Each named turn below is shown by a few rows before and after it. Which turns, in which order, take the first row of each later pair to the second? The first pair is answered.
turn pafaz:
[-1.35 -1.10 -3.57 -2.60  1.74 -1.11 -0.64 -0.26 -0.65  1.72 -1.10 -2.11
  2.93  1.63  1.87 -2.46  0.14 -0.79 -2.41 -0.75 -1.25 -2.31  0.05  0.86
 -0.99 -0.76  1.05 -0.86] |-> [-1.44 -1.13 -3.56 -2.62  1.84 -1.22 -0.63 -0.28 -0.68  1.72 -1.07 -2.28
  2.92  1.54  1.84 -2.29  0.12 -0.77 -2.47 -0.85 -1.30 -2.34  0.06  0.95
 -0.81 -0.77  1.14 -0.87]
[-1.24 -0.77  1.03  1.33 -3.12 -0.01 -0.41 -0.29 -2.73  0.94  0.15 -1.21
  0.16 -3.00 -0.41  0.58 -2.72  3.40 -0.83 -2.08  1.68  0.22  2.58 -1.49
  0.75  0.42  1.11 -0.94] |-> [-2.00 -0.33  0.92  1.17 -3.16 -1.32 -0.32  0.02 -2.68  1.37  0.48 -0.79
 -0.24 -3.28  0.06 -0.43 -2.60  3.05 -0.21 -1.56  1.85  0.26  2.45 -1.41
  0.96  0.51  1.26 -1.07]
[-0.54 -2.69  1.12  0.01 -0.78  1.80 -0.12 -0.23 -0.41 -0.34 -1.45  0.15
 -0.41  0.30  1.96 -1.83 -1.87  2.07 -1.82 -1.28 -0.22 -0.41  1.40 -0.38
 -0.59 -0.02  0.95  0.58] |-> [-2.21 -1.62  0.94  0.06 -0.86 -0.50 -0.07  0.49 -0.34  0.32 -0.86  0.83
 -1.05 -0.18  2.75 -3.34 -1.26  1.40 -0.66 -0.19  0.07 -0.09  1.30 -0.25
 -0.24  0.05  1.28  0.67]
[-1.25 -1.34 -1.17 -1.67  0.56 -1.12  0.25  0.41 -0.27 -0.44  0.34 -0.46
  0.37  1.80 -1.20  0.30 -1.20  0.54 -1.97 -0.45  0.05 -0.55  1.00  1.58
 -1.28  0.37  0.47 -0.23] |-> [-1.43 -1.34 -1.16 -1.72  0.48 -1.29  0.30  0.48 -0.24 -0.39  0.31 -0.34
  0.12  1.65 -1.01 -0.18 -1.26  0.65 -1.89 -0.28  0.11 -0.71  1.12  1.62
 -1.21  0.28  0.59 -0.20]
turn gep:
[ 1.42  1.68  1.44  0.35 -2.13  2.22  0.46  0.20 -0.71 -0.96 -0.81 -1.91
  1.32  0.58 -1.14  0.55  1.40  0.45  2.15  1.94  0.15  0.68  0.76  0.50
  0.24 -0.68  0.19  1.72] |-> [ 0.96  1.33  2.35 -0.05 -2.07  1.81  0.71  0.19 -1.21 -1.14 -1.07 -1.79
  2.05  0.28 -0.82  0.46  1.17  0.65  1.85  0.86  0.01  0.48  0.98  0.13
  0.66 -0.57  0.63  1.77]
[-2.31 -1.05 -2.20 -1.65  1.57 -0.18 -1.50 -1.59 -1.12  0.74 -0.53 -2.27
  1.89  0.05  1.56 -1.57  0.11  2.26 -0.97 -1.14 -1.28  0.10 -0.04  0.01
 -0.45  1.11  1.90 -1.38] |-> [-1.69 -0.20 -3.83 -0.57  1.55  0.82 -1.85 -1.35  0.14  1.52 -0.27 -1.91
 -0.23  0.67  1.24 -2.15  0.31  2.01 -0.32  1.06 -1.07  0.84 -0.26  0.84
 -1.41  0.93  1.31 -1.36]
[ 0.18 -1.23 -2.71 -2.19  0.31 -1.72  2.11 -0.42  2.34 -1.12  3.71 -0.40
  2.58  3.75 -4.12  4.61  0.88 -0.57 -4.55 -0.02  0.69 -4.43  0.76  2.22
 -0.92 -3.21  0.83 -2.57] |-> [-4.39 -2.08  1.93 -0.26 -0.55 -2.59  2.35  0.86 -1.92  0.35 -2.27  3.17
  2.02  1.15  2.75 -3.05 -0.69  4.39 -2.73 -5.94  0.27 -2.58  1.92 -0.89
 -0.51 -1.71  2.89 -0.23]
[ 4.14 -2.43  0.72  2.38  0.55  5.09 -0.99 -2.07 -0.10 -0.85 -3.13 -1.40
 -0.11  1.91 -1.68  2.01 -0.62  2.58 -4.06 -3.49  0.31  1.06 -1.39 -0.24
 -2.66 -1.17  0.02 -0.19] |-> [ 3.80 -2.48  0.78  2.58  0.43  4.98 -1.01 -1.93 -0.40 -0.85 -3.61 -1.16
 -0.12  1.75 -1.33  1.58 -0.79  2.89 -3.85 -3.87  0.40  1.28 -1.31 -0.40
 -2.58 -1.17  0.20 -0.04]
turn reten:
[-0.08  1.21 -0.81  0.87 -0.89 -2.30 -0.94 -0.37 -0.80  0.80 -0.81  0.99
  1.53  0.02  0.73  0.46  0.12 -0.12  1.87  2.36  0.71  2.27 -2.47  0.44
 -0.03  0.55  0.10  0.19] |-> [ 0.16  1.22 -0.76  0.52 -0.79 -2.37 -0.79 -0.45 -0.75  0.71 -0.39  0.69
  1.92  0.13  0.32  1.11  0.39 -0.14  1.67  2.23  0.55  2.11 -2.67  0.46
  0.12  0.49  0.11  0.08]
[-0.05 -2.67 -0.36 -2.54  1.89 -1.47  0.47  0.54  1.67 -1.23  1.87 -1.98
  0.01 -1.06 -0.76  0.86 -0.80 -0.64 -2.68  2.37  1.35 -2.95  0.14  1.33
 -0.93  0.13  1.38 -1.66] |-> [-0.65 -2.97 -0.35 -1.86  1.76 -1.01  0.23  0.92  1.82 -1.00  0.61 -0.92
 -1.60 -1.49  0.61 -1.41 -1.77  0.13 -2.26  2.80  1.74 -2.61  0.82  1.73
 -1.57  0.01  1.51 -1.43]
[-0.60  0.05 -0.09 -0.39  0.08  0.29  0.49  0.14 -0.82 -0.43  0.29 -2.10
  0.36  0.29 -1.13  2.21  0.59  0.34 -0.92 -1.24 -0.08 -1.84  0.04 -0.50
  0.38  0.37 -1.16 -0.35] |-> [-0.22 -0.59 -0.40 -0.70  0.19  0.71  0.33  0.27 -0.38 -0.77  0.24 -2.00
 -0.30  0.11 -1.29  1.93  0.12  0.28 -1.39 -0.33  0.61 -2.09  0.61  0.13
 -0.12 -0.13 -1.26 -0.67]
turn Peba:
[ 0.01 -0.86 -0.92  0.70  0.01 -0.45  0.07  0.57  0.93 -0.95 -1.67  2.72
 -3.72 -0.10  0.96 -3.67 -2.05  0.88 -0.11  2.72  1.71 -0.90  1.83  2.41
 -1.93 -1.17  0.67 -0.13] |-> [-2.84  1.92 -0.75 -0.97  0.79 -6.16  0.89  0.42 -0.62  0.08  2.53  0.52
  1.39  0.38 -0.37  0.11  1.92 -1.59  0.13  0.72 -0.23 -1.08 -0.95  0.61
  0.83  0.67  0.57 -0.16]
[-0.09  2.79 -0.31 -1.33 -1.38 -2.68 -0.08  1.11  0.31  0.64  0.62  1.31
  0.47 -2.45 -2.58 -2.65  1.68 -1.30  0.10  2.42  2.51 -0.68 -0.45  1.52
  1.26 -0.40  1.68 -0.24] |-> [ 2.15  4.17  0.76  0.63 -2.00 -0.61  0.43  0.67 -0.11  0.40 -0.52  1.80
  1.01 -2.38 -2.31 -1.34  2.48 -0.26  1.88  0.46  1.40  0.68 -1.35 -0.08
  2.31  0.00  1.30  0.76]
[ 1.25 -1.23  0.86 -0.46  0.83  3.47 -0.14 -0.84 -1.03 -0.36 -1.86 -0.97
  0.91  0.44  0.51  1.47  0.13  0.00 -1.11 -1.49  0.55 -0.89 -0.17 -0.25
 -0.40  1.06 -0.05 -0.06] |-> [-0.31 -2.08  0.30 -1.93  1.18  1.92 -0.39 -0.59 -0.68 -0.15 -0.96 -1.30
  0.67  0.36  0.24  0.82 -0.43 -0.86 -2.34 -0.35  1.20 -1.78  0.17  0.76
 -1.15  0.83  0.19 -0.83]
[ 3.10 -2.71 -0.18 -1.80  0.00  4.26  0.77 -0.70  2.00 -2.36 -1.35 -0.39
  0.11  0.25 -1.81  1.02 -2.91 -0.46 -2.28  1.42  0.76 -2.31  1.62  1.00
 -1.14 -1.81 -0.59 -0.43] |-> [ 0.14 -1.33 -0.50 -3.66  0.76 -0.71  1.05 -0.52  1.21 -1.46  2.15 -2.07
  3.25  0.43 -2.88  3.09 -0.42 -2.67 -2.60  0.80  0.08 -2.75  0.03  0.23
  0.35 -0.56 -0.45 -0.92]
Now pairs of rows:
Between the rows of a pair lie two turns.
[ 1.21 -0.90 -1.61  2.61  0.63  1.05 -3.00  0.36 -1.97  0.95 -2.31 -0.01
 -3.38 -1.29  3.18 -2.54 -0.04  2.79 -0.42 -0.32 -0.25  0.92 -0.09 -1.24
 -0.74  1.12 -0.84  1.22] |-> [-1.60 -1.20 -3.55 -0.78  1.79 -3.32 -3.29  0.43 -1.02  1.28  2.02 -2.28
 -1.64 -0.81  0.75 -0.62  1.03 -0.57 -2.67  2.21  0.17 -1.09 -0.50  0.59
 -0.82  1.04 -0.89 -0.47]	Peba gep
[-0.02  2.51  2.11  2.59  1.26 -0.77 -1.56  0.91  2.15 -0.15  2.03  2.14
 -2.11 -0.51 -0.28  1.60  2.58 -0.79  0.85  2.21 -1.57  2.00 -1.49 -0.34
 -0.71  0.25 -0.15 -0.41] |-> [ 1.16  0.50  1.63  2.22  1.58  1.57 -2.11  0.63  2.84 -0.99  1.03  1.81
 -3.40 -0.11 -0.66  1.25  0.84 -0.29 -1.08  3.13 -0.89  1.43 -0.35  1.05
 -2.14 -0.56 -0.05 -0.84]	pafaz Peba
[-0.08 -0.08  0.38 -3.91  0.03  1.01 -0.75  1.33 -0.96 -0.37  0.75 -2.56
  0.93  0.57  0.46 -0.79  0.93  1.02 -3.43 -2.14  0.92 -1.62 -0.24  1.32
  0.88  1.30 -0.02 -1.90] |-> [ 1.36  1.96 -0.07 -0.17 -0.61  3.64 -1.12  1.80 -0.55  0.68 -1.26 -0.80
 -1.73  0.82  1.89 -2.25  1.38  2.61 -0.67 -2.21  0.33  0.79 -0.82  0.69
  0.46  1.78 -0.47 -0.49]	Peba gep
[ 0.31 -1.00  1.72 -3.27  0.28 -0.50 -1.18 -2.33  0.56 -0.74  0.66 -2.42
  2.29 -0.21 -0.97  1.81 -1.03 -1.54 -3.12 -1.90  0.13 -2.76 -1.84 -1.12
  0.66  1.70 -1.08 -2.89] |-> [ 1.65 -2.50  1.57 -2.76  0.02  2.04 -1.46 -2.21  1.32 -1.20 -1.39 -1.52
 -0.22 -0.27 -0.44 -0.17 -3.07 -0.46 -3.52 -0.73  1.13 -2.85 -0.34 -0.17
 -0.86  0.70 -1.01 -2.95]	Peba Peba
[-3.62 -0.56 -0.02  0.34  1.66 -2.21 -1.50  0.89 -0.72  0.76  0.86 -0.70
 -0.35  0.05 -1.38 -0.39 -0.59 -0.87  1.28 -2.76  1.07 -1.04 -0.52 -2.03
 -2.01 -1.03  0.32  2.37] |-> [-0.85  0.09  0.70  2.04  1.14  0.62 -1.19  0.39 -0.74  0.07 -0.72 -0.18
 -0.71  0.21 -1.36  0.42 -0.70  0.34  2.54 -3.86  0.48 -0.17 -0.57 -2.77
 -1.73 -1.09  0.07  3.06]	reten Peba
[-1.15  1.07 -2.32  1.50  0.42  1.28 -0.81  1.15  1.06  1.37 -0.01  1.19
 -1.95  0.57  1.13 -1.07  2.20  0.23  0.50  1.47  1.01  0.62  0.04  1.66
 -2.10  0.60 -0.67 -0.76] |-> [-1.50  2.01 -1.60  1.94  0.43  0.61 -0.54  1.02  0.26  1.71  0.25  1.02
 -0.64  0.59  1.36 -0.32  3.37  0.49  1.06 -0.35 -0.05  1.11 -0.84  0.50
 -1.12  1.35 -0.56 -0.34]	reten reten
[ 0.86 -2.64  0.27  1.55 -1.09  2.20  2.83  0.78 -1.59 -0.22  0.59  0.52
 -1.77 -0.65  2.35 -2.11  0.47  2.06  3.69 -0.57  0.60 -0.67  0.62  1.97
  1.46  0.48  0.17  1.99] |-> [-1.53 -2.44 -0.66  0.36 -0.76 -0.72  2.56  1.30 -1.42  0.58  2.28  0.26
 -1.78 -0.79  2.20 -2.86  1.00  0.79  3.37  1.03  1.31 -1.07  0.47  2.78
  1.39  0.52  0.42  1.42]	pafaz Peba
[ 3.13  1.82  0.08 -1.46 -0.47  0.78  1.80  0.95  1.34 -0.49  4.88  0.91
  2.17 -0.46 -1.22  3.41  2.57 -4.10  0.54  0.10 -1.27 -0.53 -1.20 -0.94
  1.75 -0.48  0.47  2.54] |-> [ 4.47 -2.19 -0.04 -2.35 -0.62  4.60  1.06  0.63  2.22 -1.80  2.13  1.15
 -0.41 -0.50 -0.78  1.58 -1.31 -2.50 -2.49  1.19  0.26 -1.81  1.40  1.05
 -0.78 -2.11  0.74  1.80]	pafaz Peba
[-2.38  0.87  0.15  0.04  0.92 -3.77 -0.39  0.61 -0.63  0.85  2.51  2.56
  2.48  0.39  1.45 -0.10  1.58 -2.51  0.87  0.52 -0.05  2.69  1.04  1.15
  0.57  2.43 -0.46 -1.08] |-> [ 1.00 -0.86  0.36 -0.12  1.05  0.65 -0.48 -0.81 -0.76 -0.57  1.76  0.49
  4.35  1.68 -0.48  3.91  0.93 -1.43 -1.46 -1.65 -1.26  2.12  0.83  0.66
  0.30  2.62 -0.95 -1.38]	pafaz pafaz
[-3.03  1.66 -0.83  0.02  1.07 -3.36 -0.95  2.52  2.23  1.19  0.90  1.34
 -1.73  0.21  0.96 -3.12  0.76  0.37  0.37  2.76  1.49 -0.30  1.81  0.23
  0.13  0.25 -1.27 -1.25] |-> [-0.70  4.00 -0.05  1.03  0.77 -2.90 -0.12  1.68  1.42  0.74  1.93  0.37
  1.43  0.83 -0.52  1.32  3.28 -0.13  1.91  0.04 -0.35  0.58 -0.28 -2.07
  2.60  1.13 -1.91 -0.61]	Peba reten
[ 0.33 -0.39 -1.90  1.53  0.69  2.97 -0.75 -0.54  1.14  1.01 -0.68  0.44
 -2.06  0.79  1.00 -0.44 -0.40  1.02 -0.95  0.77 -0.67  1.19 -0.52  0.77
 -2.58  0.40 -0.88 -0.39] |-> [-2.33 -0.34 -2.35 -0.39  1.40 -0.70 -0.72 -0.22  0.96  1.63  1.59 -0.45
 -0.65  0.79  0.43 -0.25  0.55 -0.55 -1.83  1.40 -0.44  0.26 -0.87  1.17
 -2.34  0.76 -0.59 -1.12]	Peba reten
[-2.71 -0.11  0.80 -0.26  1.80 -0.75 -0.87  2.62  1.71  0.25  1.08 -1.97
  0.16  0.86  1.53  0.46  0.53 -1.39 -0.02  2.44 -1.50 -1.58 -0.59  2.67
 -2.97 -1.25  1.45  1.85] |-> [-3.49 -0.33  1.68 -0.02  1.71 -0.85 -0.81  2.79  0.90  0.54 -0.03 -1.42
  0.16  0.41  2.81 -0.85  0.17 -0.46  0.22  1.37 -1.61 -1.31 -0.42  2.13
 -2.90 -1.04  1.92  2.14]	gep gep
[ 0.50 -0.41  2.32  0.14  0.88  1.01 -0.15 -0.70  0.61  0.41 -0.15 -1.32
  0.28 -1.56 -1.18  0.21  0.47 -0.36 -0.18 -0.70 -1.80 -1.35 -1.94 -0.86
  0.99  0.40  2.55  2.18] |-> [-1.06 -0.85  1.14  0.05  1.13  0.38 -0.88 -0.10  1.31  1.24 -0.04 -0.98
 -1.84 -1.52 -0.73 -2.00 -0.25 -0.71 -0.64  1.42 -0.80 -1.27 -1.42  0.45
 -0.58  0.10  2.58  1.85]	gep Peba
[-0.33 -1.08 -0.55 -1.11 -0.13 -0.27 -1.04 -0.57 -1.11 -0.26  0.26 -1.49
 -0.72  0.75 -1.35  2.03  0.72  0.90 -2.50 -1.65 -0.58 -0.45 -0.13 -0.41
 -3.27  0.32  0.12 -2.34] |-> [-0.15 -0.21  0.11  0.76 -0.58  0.88 -1.08 -0.16 -1.73  0.23 -1.40 -0.32
 -1.55  0.40  0.20  0.81  0.94  2.19 -1.14 -2.94 -1.10  0.81 -0.34 -1.27
 -3.10  0.69  0.17 -1.46]	Peba gep
[-2.59 -2.17 -0.05 -1.30  0.29 -1.75  0.12  1.15  0.26  0.57  0.62 -0.31
 -0.79  0.16 -0.10 -2.02 -1.58 -0.91 -1.71  2.34  1.41 -1.83  1.73  1.58
 -1.26  0.41  0.72 -0.86] |-> [-1.36  2.09  0.55  2.94 -0.27 -0.85  0.50  1.34 -0.78  2.02  0.14  0.72
 -0.18  0.56  1.08 -1.00  1.63  0.19  2.64 -0.58 -0.67  1.54 -0.77 -1.47
  0.81  2.22  0.09  1.21]	Peba gep
[ 0.31 -1.34 -1.75 -1.41  1.71  2.94 -1.80  0.00  0.39  0.22 -1.27 -0.54
 -1.11 -0.46  1.52 -2.40 -2.34  0.46 -0.29  0.06  0.48  1.36  0.33  2.17
 -0.44  0.32  1.26  0.35] |-> [-1.64  0.75 -2.54 -1.29  1.90 -0.48 -1.73  0.73  0.43  1.37  0.90 -0.30
 -0.85 -0.56  1.48 -2.78 -0.43 -1.13  1.22  1.14  0.17  1.99 -0.73  2.10
  0.35  0.79  1.25  0.40]	pafaz pafaz
[ 0.19  2.15 -1.36 -0.26  1.00 -3.20 -0.06  0.66  0.87  0.57  2.71  0.15
  0.18 -0.10 -0.56  0.61  0.64 -1.92 -0.08  2.81 -0.03  0.05 -1.11  1.43
 -0.97  0.77 -0.09 -1.64] |-> [ 2.33  1.00 -1.35  1.19  0.39  0.46 -0.31  0.60  1.59 -0.25  0.04  1.40
 -2.40 -0.25  0.25 -1.09 -1.24 -0.40  0.14  3.39  0.54  0.44  0.16  1.97
 -2.23 -0.20 -0.18 -1.16]	Peba Peba
[ 1.31 -2.46 -0.90  1.31  0.24  3.70 -0.82  0.69  1.41 -1.40 -2.65  0.97
 -1.22 -0.14  0.48 -0.91 -2.44  2.47 -1.76 -0.07  0.70  0.64  0.62  1.19
 -2.44 -0.93  1.28  1.05] |-> [-3.34 -2.16 -1.89 -2.03  1.32 -2.70 -0.70  1.16  1.04 -0.28  1.55 -0.81
  1.29 -0.14 -0.64 -0.37 -0.85 -0.47 -3.43  1.14  1.04 -0.84 -0.11  1.97
 -1.97 -0.25  1.73 -0.27]	Peba reten
[ 0.11  1.37  1.59  0.23 -1.55 -2.15  1.17 -0.15 -1.49  0.60  0.15  1.08
  0.12 -1.18 -0.56 -0.21  0.74 -0.42  2.80  0.00  0.64 -0.27 -0.37 -1.34
  2.26 -0.59 -0.22  0.23] |-> [ 2.02  0.27  0.30 -0.39 -1.51 -0.17  0.61 -0.54  0.24 -0.37  0.31  0.64
 -1.44 -0.74 -2.08  0.71 -0.44 -1.12  1.72  2.43  1.57 -1.04  0.47  0.22
  1.17 -1.88 -0.65 -0.59]	Peba gep
[-1.25  0.55 -1.31 -0.02  1.04  2.11 -0.93 -0.93  1.31  0.69 -0.54  0.26
 -3.06  0.21  1.54 -2.23 -1.27  1.49 -1.16  0.55 -1.46 -0.31 -0.50  3.04
 -0.82  0.31  0.93  1.07] |-> [-0.56 -0.47 -1.24 -1.87  1.12  1.77 -0.60 -1.47  1.75 -0.49  0.76 -0.73
 -1.85  0.42 -0.27 -0.37 -1.58  0.48 -2.46  1.23 -1.14 -1.73 -0.17  3.66
 -0.63 -0.26  0.98  0.39]	gep reten
[ 2.10  1.28  1.10  4.10 -1.41  2.83 -0.14 -0.84 -0.68 -0.55 -2.35  1.40
 -2.20  0.06  0.19  0.17  1.40  2.15  3.34  0.41 -0.11  2.73 -1.80 -1.60
 -0.22  0.95  0.01  2.49] |-> [ 2.75 -1.93 -0.75  0.11 -0.70  2.68 -0.47 -1.38  1.68 -2.30 -0.22 -0.49
 -2.93  0.52 -2.89  1.30 -1.02 -0.13 -0.68  4.73  1.83 -0.53  0.17  1.99
 -2.03 -1.09 -0.21  0.03]	gep Peba
